The same turns and mirrors carry the whole set onto itself, and each row onto the other rows of its family. Which rows share a family with each named row? Give them in list order.
These 20 rows form 4 families of 5 rows each.
M: [ 10  12 -22  -9   1  13  27  21 -47  -2 -14  -2  19 -26 -27  23 -13  13]
L: [  3 -31  19  15  13 -22  29  -1  14 -32  -6  23 -20   0 -10 -19  -1  -6]
G: [  5  18 -31  11 -24 -20   3  10 -44  -3  12 -21  -5  11 -21   5 -22   0]
B: [  1  -2 -13 -13  18  28  18  22 -47 -18  -3  13  15 -45 -28  12 -12 -17]
H: [-10  -9  13  12  12 -23  -1  -3  -8 -57  29   8 -29   5  -5  -5 -12  -1]
P: [ 14 -11  -1  18 -10 -32  38  -1   3  -3 -18   3 -12  16 -15  -7  -5  18]
F: [ 17 -22  -7   9  -1   9 -14  24 -42   2  17  11  28 -28 -29   3 -17 -36]
R: [ 19  -5 -26  13 -22 -16  31  11 -22  23 -21  -7   2   3 -27  -9 -13  -9]
E: [  1  10  -5  16 -12 -35   7  -2 -18 -30  16 -12 -20  22  -8   6 -16  25]
C: [  9 -22 -20   8  -6   7  18  16 -28  11 -10   6   3 -23 -31 -21 -14 -50]
Z: [-14 -13   0   6  13   2 -11   7 -30 -46  32   8 -18 -17 -15 -14 -18 -41]
U: [ 25 -12   9  19 -10 -34   6   6 -11  -7   6   3  13  13 -12  20  -7  37]
A: [ 28  -6 -15  16 -21 -13  -2  20 -40  19   4  -6  28  -5 -25  16 -16   5]
T: [ -1 -35   8   8  15   2  18   7  -4 -21  -1  24 -13 -25 -20 -28  -6 -48]
V: [  9  10  -5  -3   7  -6  37  12 -25 -19 -15   2   7  -9 -17  28  -7  45]
D: [  8 -39  23  10  21   2 -15  14 -18 -32  26  31  12 -27 -16  -2  -9 -30]
X: [ 12 -30  32  17  14 -25  -2   4   2 -38  20  27   3  -3  -6   9  -5  17]
W: [ -1  -5  17  -6  28  -2  31   6 -11 -48  -3  19  -6 -19 -11  18  -2  30]
S: [ -7 -13  11 -11  34  20  20  14 -25 -47   3  26   2 -39 -17   9  -5  -8]
Y: [ -3   3 -27   5  -9   4  -9  15 -51 -11  23 -10  -3 -14 -27  -7 -25 -40]

Same family as M: B, V, W, S
Same family as E: G, H, Z, Y
Same family as P: L, R, C, T

